In the data rows, 128 means zero.
Each row below has a hidden score, from 0 to 30, with 15 about the middle. What is it? The score is a weighted sum of the row's numbers plus the product of two more (or one squared), each taken from its middle value.
[168 121 124 146 106 131 123 134 120  92 133 128 170 148 134  88]: 12
[100 116 102 133  77 125 162 143  88 184 104  96  52 111 138  54]: 16
[ 93 140 134 102 171 148 127 116 110  89 112 199 138 122 134 157]: 19
[125 125 178  75 180  98  96 136 147 154 156 154 146 104 140 114]: 12
[110 170 112  97 139  98 122 125 175 147 129 142 110  94 145 163]: 17
[158  80 108 112 163 101 129 124 110 123 134 154  98  75 146  92]: 10
[107 156 128  73 117 126 190  77 142  88  90  94 151 189 122  82]: 13
[152 148 113 107 157 138 146 128 127 124  83 116 160 139 120  96]: 11
[128 153 144 102 112 110 120 130 121 131 134 114 107 130  75 127]: 17
[124 117 168 162 152 125 140 131 184 107 178 172 153 134 141 143]: 20
[111 111 131  91 192 140 101 113 129  82 153 183 160 118 135 130]: 19
[118  84 138 150 151 118 159 170  97 173 129 112  95 116 140  93]: 10
[136  83 169 157 141 134 120 171 145  86 155 139 130 115 124 109]: 13
[144 151  87 149 100 164 152 117 126 135  60  88 153 167  87 135]: 23
[163 115 126  71 126 113  90 109 144 180 142 188 118 123 148 110]: 14
[128  96 125 127  88 116 109 151 129 121 116  93 129 160 105  94]: 10
[131 170 139 129  61 121  90  92 143 208 150 100  99 109 168 164]: 23
[169  97 137 150 148 133 110 147 132 138 117 119 127 131  95  94]: 12
[129  84 109 154  91 141  86  80 111 146  65 119 175 187  71 121]: 16
[104 114 136 154 172 118 175 148 134 133 112 147 141 115 142 115]: 13
[124 125 150 131 131 158 170 124 129 114 130 107 161 153 106 127]: 12
[ 71 136 119 161 122 116 110 115 123 180  98 102  77  86 128 123]: 20
[119 141 150 110 193 114 132 107 118 145 149  91 133 126 140 142]: 8
[108 210  85  38  94  94 156  91 169 185 148 123  49 110 165 105]: 15
[126 113 105 147 153 173 141 144 149 156 190 142 108 122 111 125]: 18
[120 140 145 126 146 126 131 150 123 100 131 162 121 110 166 147]: 15
[105 129 129  51 122  65  86 119 153 226 125  94  45  94 115 135]: 10
[104 104  61 127 133  73  99 101  98 195 119 124 111 107 103 138]: 11
[119  99 121 158 151 176  90  98 101 115  80 101 174 165  89 113]: 17
[ 88 157 121 168 111 146 117 130 111 156 147  90  60  87 129 154]: 20
[110 115 130 151 157 161 153 135 113  86 140 113 115 102 156 128]: 11
[177  76 121 145 108 138 173  85 102 134 100 136 123 121 109 127]: 11
[ 95 121 134 173 112 146 162  97 108  84 126  87 180 177 120 152]: 12
[142 104 125 118 152 107  85  91 129 161 129 164 138  87 155  99]: 11
[180 136 131 151 116 129 134 124 178 133 135 160 103 126 158 128]: 20
[253 108  53 145  73 175 106 103 147 134  62 122 154 194  78 114]: 23
[159 132  74 116 116 113  94 117 131 187 135 109  82  78 160 145]: 13
[111 116 164 121 170 153 141 146 151 138 150 159 157 122 131 111]: 14
[128 167 129 128 147 188 154 125 159 144 175 130  88  83 157 149]: 26
[123 123  90 129 149  84  76  93 125 181 130  87  74  73 128 131]: 10
[109 126 205 122 181  93 127 163 134 128 188 162 133 111 168 117]: 15
[229 125  52 128 111 148 113  76 110 129   0 135 167 203  52  93]: 18
[ 67 164 114  99 149 126 156  74 143 104 112 138 130 112 121 128]: 17
[150  78 221 134 127 202 221 150 134 136 209 173 115 118 216 120]: 25
[111 150 148 116 172 123 149 146 141 120 146 140 141 129  94 122]: 16
[103 131 179 132 146  84 181 157 140 132 157 107  98 117 125 114]: 13
[141 115 144 113 143 152 122 124 124  89 141 185 141 128 155 117]: 15
[174 145 121 107  91 126 108 169 122 121  89  95  94 170 100  75]: 13
[110 146 122 107 104 139  94 118  90 189 148  87  92  93 148 134]: 14
[135 139 150  80 223 114  94  80 165 120 119 153 130  91 131 118]: 18
[114 123 102 101 119  86 102 112 114 204 129  90  92  95 138 124]: 7
[133 110 123 191 159 122 124 109  78  99 135 149 148  99 153 178]: 13
[124 136 164  82 130 144 136 154 127 166 199 143  90 103 144 154]: 11
[127  90 140 138 124 108 107 135 130  89 121 151 138 106 133 122]: 15
[118 101 151 168 138  94  79 118 108 141 125 104 118 112 155 131]: 11
[ 91 191  80 109  91  94 139 152 120 170 127 103  92  98 115 125]: 13
[128 178  74  89 118  58 133  68 107 177  66 111 118  87 117 135]: 11
[ 75 186 136 136 141 140 132  81 152 131 123 101 149 103 112 175]: 17
[ 63 219 125  97 139 162 176  87 121 133  78 132 107 116 137 132]: 22
[101 169 130 103 141 162 136 165 163 143 186 167 100  85 153 126]: 19
[155 119 121 177 132 141 177 150 141 110 106 168 145 141 121 133]: 19
[118 122 115 150  72 142 147 134 107 107  62  79  91 162  98 185]: 15
[121 137 113 123 118 141 166 116 169  76 152 179 144 108 148 102]: 18
[114 144 179  95 155 105 181 135 154 120 141 166 160  91 149 146]: 12
[141  50 129 189 123 150  74 176  73 117  72 110 183 160 131 143]: 15
[143 144 130  99 125 100 134 148 138 145 136 148  99 123 142 109]: 14
[106 133 144 108 160  82 128 179 157 109 139  89 109 122  99 127]: 20
[152 113 167  93 102 119 125 102 161  80 110 100 150 154  64  67]: 18
[166 135 107 159  92 143 119 120 153 116 108 125 150 176 127 107]: 18
[152 113 124 154 153  97 101 125 122 111 129 130 143 113  98 133]: 17
[134 128 160 171 144 136 147 134 122  61 124 157 154 150 112 102]: 19
[124 129 133 189 143 147 154 145 118 113 118 178 161 143 142 110]: 21
[174 111 157 112 146 175 181 142 161  55 140 168 145 133 124 116]: 15
[117  94 112 131 137 143 152 150 131 126 104 131 103 106 163 123]: 13
[108 134 137 123 147 112 110 121 136 146 149 121  89  92 120 188]: 15
[124 110 137 183 134 172 129 124 122  94 150 151 155 137 141 156]: 18
[125 155 194 145 105 182 124 185 141 118 140 134 128 168 138 105]: 25
[147  69 131 196 113 140 111 172  75 134 136 109  88  89 136 164]: 14
[149 112 115 173 138 113 126 158 114 187 115 169 128 110 145 137]: 20
[ 97 123 153 129 133 103 136 137 141 153 112 130 157 131 166 118]: 11
[157 130  94 154 101 156 123 123 114 102  74 138 158 156 111 117]: 18
[111 135 139 134 171 151 114  86 124 126 139 146 160 138 149 168]: 15
[ 96 173 138 122 149 122 162 141 155 102 151 176 152 126 153 115]: 18
[181 140 171  94 114 162 176 181 185 138 218 118 124 131 135 124]: 12
[137 112 108 118 107 179 141 127 143 147 113 138 151 166  67  87]: 19
[199 124 119 116 152 136 155 122 154 138 125 164 214 143 131 117]: 12
[105 163 158 190 163 140 139  88 110  60 102 104 189 165 100 135]: 17
[155 114 104 147  79 158 182 112 111  82 109 155 149 138 137 163]: 15
[156 159 113 129  78 171 101 107 117 183 154  83  88  98 135 189]: 27
[128 147 109 135  85 139 155 137 134 106  99 147 116 175 102  87]: 19
[126 184 140  85  97 133 125 129 124 194 142 130  66 109 145 127]: 17
[183  88  50 172 130 106  97  97 101 120 110 191 175 130 123 168]: 18
[153  81  95 165 141 119 108 136 107 102 156 103 127 149 124 133]: 13
[ 95 127 135 106 106 101  94 103 103 170 183  77  51 102 139 102]: 9
[140 129 101 164 137 131 135  96 135 123 125 145 156 125 147 114]: 16
[132 166 108 102  48 131 124 139 104 176 161 134 122 158 109 114]: 15
[143 122 132 120 160 107 150 102 113 110 128 171 106 105 131 125]: 19
[117 186 139  64 106 130 141 129 141 174 164  71  92 111 158 120]: 9
